Each run below is a few steps of one of 7 hidden systems, one row a step.
seq 1, Bap (8 x 20):
[[-44 -52 -61 -49 -73  13  21 -30 -19 -24 -27   4 -21  16  13 -28  -4  13
  -42  23]
 [-48   4 -13 -22   0  -6  17   6  18   4 -31 -12 -55  40 -42   7 -85  43
   26  -1]
 [-31  52  58  21 -18 -25   9 -17 -11 -43 -27  52 -22 -34  14  32 -32  56
   -9   8]
 [-54 -36 -19 -23 -75   7  15 -35 -25 -42 -13  32  12 -17  37 -45  16  33
  -29  18]
 [-33 -44 -34 -61 -24  -2  34   0   2   5  -2 -23 -38  39 -36 -22 -65  47
    6  17]
 [-24  55  28 -11  -5 -30  28   7  -1 -30 -42  31 -43 -15 -13  61 -75  28
   -3   4]
 [-71  14   3   4 -47   4 -19 -21 -20 -59 -43  53  10 -47  39 -25   9  28
  -17  15]
 [-45 -58 -28 -45 -30  -3   9 -32 -28 -13  13 -23 -23  20 -25 -59 -24  71
   -7  22]]
seq 2, batu (8 x 20):
[[-27  -7  29  67 -12  12  24 -48  14  11  25 -18  17   1  -4 -71  31  31
   56 -29]
 [ 43 -26  85 -50 -31 -15  22 -14   2  28  52  17   3  39   6 -22 -31  21
   30  22]
 [ 36  -9  -3 -47 -43   6  11  34  15   3 -26  46   7  17  56  59  -9 -67
  -45  17]
 [-34 -12 -68  30  45  35 -43  72  43   6 -32   2  30  -8  14  28  15 -19
   -7 -21]
 [  4  -4 -16  54  78 -15 -10  13 -16   5  43 -40  -3 -25 -41  13  18  79
   -7 -20]
 [ 33  11  18  15 -29 -29  89 -61 -38 -15  41 -25  11 -40 -16 -14  22   5
    1  -8]
 [  3  12  27 -61 -42   8  24  -5  18   0  -2   4  40 -14   8 -54 -19 -71
   63  11]
 [ 29   8  24 -70  34   4 -89  41  -1   6  -9  22  -6  18   2  18 -24 -37
  -11  38]]
seq 3, zotu (8 x 20):
[[ -9  31 -57  45  26  21  27   2  29  15 -30 -55  -5   5 -32  -8   6 -68
   40 -40]
 [  4  49  97  31  34 -17 -16 -16   4   6  25   9   6 -15 -21 -27 -18  41
   64  -4]
 [ 32 -22  37 -32 -44 -16 -12 -52 -56 -30  26  26   0  -7  27 -20  43  19
  -53  37]
 [ 12 -43 -63 -26 -30  39  -3   6  21  28 -25 -20  -1  56  17 -18  19 -83
  -13  -3]
 [  9  31  33  35  57   8 -30  49  52  43 -13   3 -21  42 -12  44 -38   0
   38 -23]
 [ -3  18  38  61   9 -19 -10 -14 -25 -32  11  44   2 -40  27  36  33  67
  -44  -2]
 [-11 -68 -62   0 -44  18  45 -13  -9  -2  28 -18  41 -13  21 -49  53   0
  -16  -8]
 [ 41 -12   0 -46  17  -2  44  45  38  44  28 -30  12  25 -30  12 -54 -37
   50  -9]]
seq 4, Bap:
[[-10  25 -32  -3   9 -35  70 -23 -41 -37  19 -42   5 -74 -48  -4 -12  26
    6  -8]
 [-14  48   4 -49 -32 -16  35 -39 -27 -36 -17 -19   9 -50 -26 -45 -23 -54
   40  13]
 [  1  28  36 -84  -8 -11 -59 -23 -35 -23 -17   2 -20   0 -19 -47 -27 -29
   10  48]
 [  6  12  -1 -28  -4  -4 -64 -39 -40 -20 -37   6 -69  42  -8  15  -5  -5
  -59  35]
 [-41   4 -16  59 -22  24 -17 -46  10  -1 -55   3 -64  66   6  -1  10  11
  -28 -13]
 [-32 -19  52  59 -29  11  15 -29  34  21  -3  23 -25  58  16 -21  -9  65
   29 -17]
 [ 12 -38  55  -5 -53  -8  56   8  22  15  33  52  12  21  46  24 -20  53
   -5   2]
 [-21 -46 -34 -44 -41   8  43  67  34   0  -5  43  34 -10  46  36 -33  12
  -18   1]]
seq 5, kofa, 8 rows:
[[-72   5 -40  88   4  31  -9   7  27 -14 -39   8  16 -20  24 -10  33  19
   13 -36]
 [-13 -41  28  14  17  -8  18 -11  -3  21  61 -21  11   0 -29 -52  -3  97
   39  -5]
 [ 47   5  32 -56 -50 -34  93 -17 -15  -2  24   6  -4  -9  -3  27 -41 -15
   -5  13]
 [-18  17 -32 -57 -20  17 -13  48  23 -20 -45  25  38 -34  30   1 -17 -85
   13  12]
 [-23   4 -26 -10  80   1 -92  43 -14 -10  -5 -11  -5 -18 -31   7  -7  39
  -14  13]
 [  7  29 -16  51  10 -26  29 -63 -49 -24  -4 -31 -52  -7 -40  22  12  37
  -43  -7]
 [-28  10  10  24 -58  19  39 -64  14   0 -20 -17  -4  20   1 -72  16 -44
   47 -14]
 [ 12 -21  77 -60 -12   5 -50  14  18  26  20  32   6  43  13 -43 -30  10
   39  32]]
seq 6, Renu:
[[  26  -63   -4  -15   22   17  -12   69   48   56   33    6   14   53
    18   29  -15   16    1   -6]
 [  39    9  -16   46   38   -9   37   55   26   19    9    8   14  -13
    12  100    0   -5  -28  -29]
 [   5   10  -23   47   29    2   25   29    5   -9   29   -8   76  -78
    17    5   53  -20   13  -29]
 [  34  -12    8  -38   39  -22   18   14  -19   11   70  -45   51  -52
   -42  -38    7    5   39    3]
 [  73   45   21  -60   16  -31   21  -11  -31    0   15  -26   -8  -23
   -35   24  -19  -72   -1   20]
 [  22   53    9  -10   19   15  -71  -12  -11  -13  -33    0    8  -11
     8  -16   31 -100    5   12]
 [  21   -3   27   21   54   10  -97  -23  -15   19   20  -22  -19   37
   -20  -40   41   10    0   12]
 [  60  -10   27   48   -4   -2   13  -61  -12   31   26  -23  -45   67
    -8    8   36    0  -29   -8]]
seq 7, kofa (8 x 20):
[[  0 -30  -1  32 -35   7  16 -19  14  13 -23  29 -56  71  26  49  -3  37
  -57  -2]
 [-53 -32 -16  55 -41  31  41  21  61  15 -29  32   6  35  47   9  -8  20
   15 -33]
 [-35 -41  23   2   5   1  22  56  39  18  33  27  36  -8  14   2 -36  87
   35 -10]
 [  3 -14 -19 -35 -13 -31  80  35 -12 -19  27   9  26 -60  -1  49 -37  43
  -18   1]
 [-36  15 -68 -39   2  -4  45  32  -3 -32 -23 -26  34 -72 -21  -1 -26 -37
   19  -8]
 [-28  48  -6 -36  58 -17 -40  10 -23 -24  -5 -34   0 -53 -60 -30 -36   5
   40  12]
 [  6  51  21 -26   3 -31 -21 -64 -68 -45 -12 -13 -42 -29 -39 -16   0   0
  -22  32]
 [-14   7 -16 -23 -50  16 -26 -72 -24 -22 -42 -13 -37  36  -2 -57  18 -54
  -12  23]]
seq 8, kos:
[[-20   4 -33 -15  48 -11 -46  -2 -27  -9 -18 -32 -67  21 -59  17 -36  53
  -31  17]
 [-28  28 -19  46 -38 -10  44 -76 -27 -29 -40 -11 -62  11 -19   3   2  15
  -29  -9]
 [-56 -16  36 -10 -68  11  25 -39  17  -6 -16  18  -5  24  12 -74 -25  26
   50   4]
 [  3 -36  39 -83 -29 -10  -3  20   0   9  17  36 -18  34   6  10 -62  49
  -11  37]
 [-17 -14 -61 -31 -31   4   3  29   0 -27 -51  29 -27   8  29  66 -26 -10
  -71  12]
 [-91  -8 -70  36   9  25  -6  25  27 -16 -55  -8  -7  -8  -9  -6 -19  33
   12 -20]
 [-34  -1   9  11  17 -29  44 -12 -19 -11  26 -23 -21 -26 -48  -9 -41 103
   26  -4]
 [  4   5   5 -53 -65 -30  82 -40 -41 -39   4   5   0 -39   0  -3 -22  -4
  -17  24]]
seq 9, nula:
[[  7 -73 -35 -16 -52  18  11 -37 -10  20   7  -6 -34  73  16 -15  20  19
  -50  11]
 [-18 -14 -10  20 -19  19  41  34  67  40 -32   9 -27  68  10  38 -54  -1
   25 -25]
 [-30  17  51  42  14  -3 -11  44  27 -10  -1  61  24 -30  37  42 -17  68
    7 -11]
 [-23 -53 -46  -8 -11  -4  13  20 -30 -28  31  13  47 -54  25  -6  38  54
  -46   7]
 [-15 -27 -83 -42  -9  -1  69  21   7   6   3 -55  14 -17 -38 -14 -30 -20
   22 -12]
 [-11  76  36 -17  21 -26  24  14   7 -20 -20  -5   2 -48 -36  13 -63 -23
   58  -4]
 [-12  45  33 -27  -3 -17 -55 -33 -54 -55 -12  29   9 -60   8 -27  23  -3
  -22  36]
 [ -7 -31 -60 -40 -13  13 -37 -47 -38  -9 -15 -41 -36  35 -25 -50  23 -19
  -37  25]]
seq 10, batu (8 x 20):
[[-32 -26  -9  27 -31 -12  50  17  -5 -31  12  39  28 -52  38  30  10  72
  -36 -10]
 [-30 -56 -60 -52 -22  -1  62  28   7  -2  24 -30  36 -27 -17 -31 -27  23
   21  -4]
 [ 13  33  -8 -69  31 -31  32  35  -6  -5  -2 -23 -15 -27 -53  38 -77 -12
   19  10]
 [-23  67  -8 -18  10 -22 -21  -3 -39 -62 -44  17   2 -78  -1  24  -5 -29
  -23  16]
 [-57  -2 -44 -15   7  15 -61 -37 -37 -35 -20 -28  -4 -24 -23 -78  25   9
   -1  19]
 [  3   6  12 -10   4  -8 -15 -65 -23  10  -3 -45 -74  61 -60 -36 -27  19
    8  13]
 [ -5  47  62  28 -53  -3  14 -55   8 -13 -48  37 -48  34  26  15 -18 -18
    0   0]
 [-58 -33  24   9 -49  34 -42  11  34  -6 -30  64   9  30  63 -28   3  32
    5   8]]
seq 11, nula:
[[ 21  71  33 -17  46 -12 -58 -16 -19  -7 -26 -15 -40   5 -42   5 -23 -50
   13  17]
 [ 18  37  28  43  11   1 -64 -63 -39 -17 -17   3 -40  21  -1  -5  50 -12
  -41  13]
 [ 11 -42   0  43 -21  29 -19 -57   5  29   5 -19 -37  84   8 -40  42   1
  -14  -5]
 [ 30 -33  48  26 -20   9  26   3  50  57  16  15 -28  87  16  20 -22  19
   17 -16]
 [ 12 -18  43  28 -18   5  10  48  40  14   6  72  27   9  67  59  -2  23
  -18  -8]
 [-18 -58 -49   8  14  19  -5  68  21   2  22  24  63 -32  44  16  30  28
  -25 -10]
 [  4 -23 -66  -5  46  -8  52  55   6  12  37 -48  40 -46 -34  19 -10  14
   13 -25]
 [ 16  59   7  -1  16 -28  64   3 -12 -24  11 -24  35 -84 -28  10 -15 -36
   37 -13]]
seq 12, zotu, 8 rows:
[[ 38  14  11   9  22 -44  78 -17 -32  -3  47 -33 -13 -31 -45  36 -21  46
   -7  -8]
 [ -1  36   8 -21 -60  -6  55 -32 -13 -39 -21  14  35 -56  25 -21  10 -71
   16   5]
 [-15 -11  12 -73  17  19 -76  30   7   5   0   0  27   4  -5 -65 -15 -26
   46  28]
 [ 38  17  -5 -19  49 -19 -56  -9 -38   2  -7 -19 -60  28 -39  41 -10  11
  -51  25]
 [-21  35 -29  90 -16  14  11 -56  -2 -18 -49 -12 -32   6   6   5  44 -31
  -21 -27]
 [-31 -28  47  37 -16  19   9 -18  36  27  25   0  18  34   4 -70   5  44
   68 -17]
 [ 51 -34  57 -51 -31 -26  28   1 -10  19  43  30 -16  37  18  33 -30  37
  -30  28]
 [ -1  -3 -46 -15 -45  16  10  33  18 -14 -49  40  10  -2  57  54   9 -66
  -51   3]]
seq 13, kos (8 x 20):
[[-57   8 -87  -3  27  23 -15  48  30  -4 -61 -21 -14   1 -22  18 -37 -28
   10 -16]
 [-41  47  15  47  53 -24  -3  -8 -16 -24  -8 -10 -29 -32 -47  10 -32  76
   18 -12]
 [ -8  -2  10  -9 -50 -28  53 -73 -55 -41  23  -6  -9 -40  -8 -38  19  35
  -21  17]
 [ -6 -26 -11 -84 -61  11  24 -18   7   6 -11 -13  -1  26  -5 -62 -30 -52
   33  22]
 [ -2  29  26 -54  13  -5 -48  36  17   1 -40  25 -41  37 -11  35 -70 -18
    6  24]
 [-37  13 -18  35   8   2 -55 -10 -26 -42 -46  32 -42  -7  19  39  15  41
  -70  12]
 [-57 -53 -58  41 -24  22  19 -37  -2   0  -2 -34 -18  25 -12 -51  21  58
   -3 -16]
 [  4 -15  30 -13 -30 -17  85 -11  28  28  20 -15 -23  33 -24   0 -62  38
   44 -11]]
seq 14, Renu:
[[-36  13   2 -66 -46 -16 -14 -22 -49 -61 -20  30  13 -60  14 -30  -5   2
  -23  40]
 [-43 -21 -62 -66  -5   9 -44 -12 -26 -19 -36 -30 -38  23 -36 -39 -28  -3
  -14  29]
 [-39  43  -5  28  13  -3 -14 -33   0 -10 -59 -13 -78  36 -41  14 -44  17
    2  -6]
 [-56  25  34  57 -43   6 -10 -57  -8 -37 -39  39 -23   2  28 -21  16  41
   -8  -2]
 [-50 -71  -6 -22 -63  15  10 -25   1  -4   6  16  -6  33  23 -56  -5  66
   -6  16]
 [-26 -33 -28 -38 -40   3  55  24  32  13 -23   9 -39  53  -3  31 -74  30
   -6  -1]
 [-59  28 -19  23 -16   4  15  46  32 -32 -61  49  -1 -28  30  58 -42  12
   -8 -13]
 [-73 -18 -39  13  16   2 -15  28 -13 -43  -4  15  33 -66   4 -13   4  78
  -13   0]]

Name the system that made each run.
seq 15, 2 rows:
[[-82  23 -10  -6  13  -3 -23  -4 -10 -39 -26  -8   1 -48 -32 -53 -31  43
   45   6]
 [  6  -5  10 -59  -5 -37  13 -45 -59 -22  25 -28 -37  -8 -53 -23 -34  53
  -16  35]]

kos
seq 16, 2 rows:
[[-38 -29 -51 -33  14  10 -13  88  31  -8 -22  31  22 -20  21  49 -37  25
  -22   4]
 [-29  -6 -78   8  52 -13  14  38 -21 -19   1 -31  -2 -50 -39  41 -12  56
  -34 -10]]

batu
seq 17 (2 x 20):
[[ 13 -48 -90  -1 -11  18   8  15 -11  -2  -4 -10  15   2  27  26  52 -32
  -75  -1]
 [ -3   5 -40  57  56  22   9  25  48  45  -3 -55 -10  36 -40   6  -7 -15
   44 -41]]

kofa
seq 18, 2 rows:
[[ 24  39  48  -7  -6 -11 -43 -38 -43 -36   8  23  36 -54  23 -33  54 -42
   -6  23]
 [ 35 -47 -36 -41   6  14 -50 -24 -32  14  25 -34  -3  34  -8 -42  50 -37
  -36  26]]

kofa
seq 19:
[[-15 -19 -70  -7 -33  15  -3  -2   1 -10 -59  11 -44  41  26  46  -3 -29
  -70   4]
 [-64   3 -26  70  27  30 -17  21  49  16 -38  -8 -19  31 -10  -8 -17  36
   39 -36]]

nula
seq 20, 2 rows:
[[ 32  15  13 -15 -29 -12  85  20  40  27 -10   1 -15  26  -2  53 -59 -40
   20 -15]
 [-27  45  45  15   7   8 -45  41  25 -24 -31  65  43 -48  52  18   1 -15
   18   1]]

nula
seq 21:
[[ 21   7  27 -49  44 -33  26  49   4  15  45 -16  10 -24 -43  22 -63  39
   32   7]
 [ 10  56  -4 -28 -11 -28  13 -15 -49 -60 -26  18   2 -74   3  35   3 -34
  -45  21]]

zotu
seq 22 (2 x 20):
[[ -5  -8  41  19   6   6 -87 -18 -16  -9 -12  44 -35  35  27   6  21  52
  -49  26]
 [-17 -58 -45  47 -47  23  28 -35   4  10  -9   0 -31  56  27  -2  37  26
  -49 -15]]

batu
seq 23:
[[-29 -26 -25 -55 -62  32 -25  -4  18  -1 -55  26 -28  57  30 -14 -21 -47
  -15  24]
 [-40  -3 -22  26  29  19 -51  37  37  15 -48  14 -45  59   2  42 -38  32
  -10  -8]]

batu
seq 24:
[[ 63 -61  13 -31 -30   0   3 -12 -22  19  54  12  18  27  37  -3  46   1
  -52  22]
 [ 28 -28 -50  -8  -8  27  29  51  50  42 -14  -9  13  44  21  37  -8 -70
   -1 -18]]

nula
seq 25 (2 x 20):
[[-10  23 -40 -28  47 -28 -16  38 -37 -38  -5   1  -2 -66 -26  57 -20  33
  -46  15]
 [-39  19 -70   8   3  -8  22 -38 -46 -48 -18 -47  -3 -62 -36 -30  21  -4
  -16  -5]]

batu
seq 26:
[[-56 -10 -34 -54 -34   5  15  53  24 -26 -46  41   6 -15  28  31 -61   6
   -8  10]
 [-78  -5 -56 -13  26   0 -19  45   2 -30 -33   3  -6 -37 -22  16 -48  61
   -6   2]]

kofa
seq 27:
[[-14 -86 -33 -16 -40  31  -7  30  15  13  23  27  45  16  54 -20  37  17
  -28   6]
 [  5 -42 -51 -14  33   5  40  65  38  45  21 -30  -5  32 -27  42 -48  22
   10 -19]]

Renu
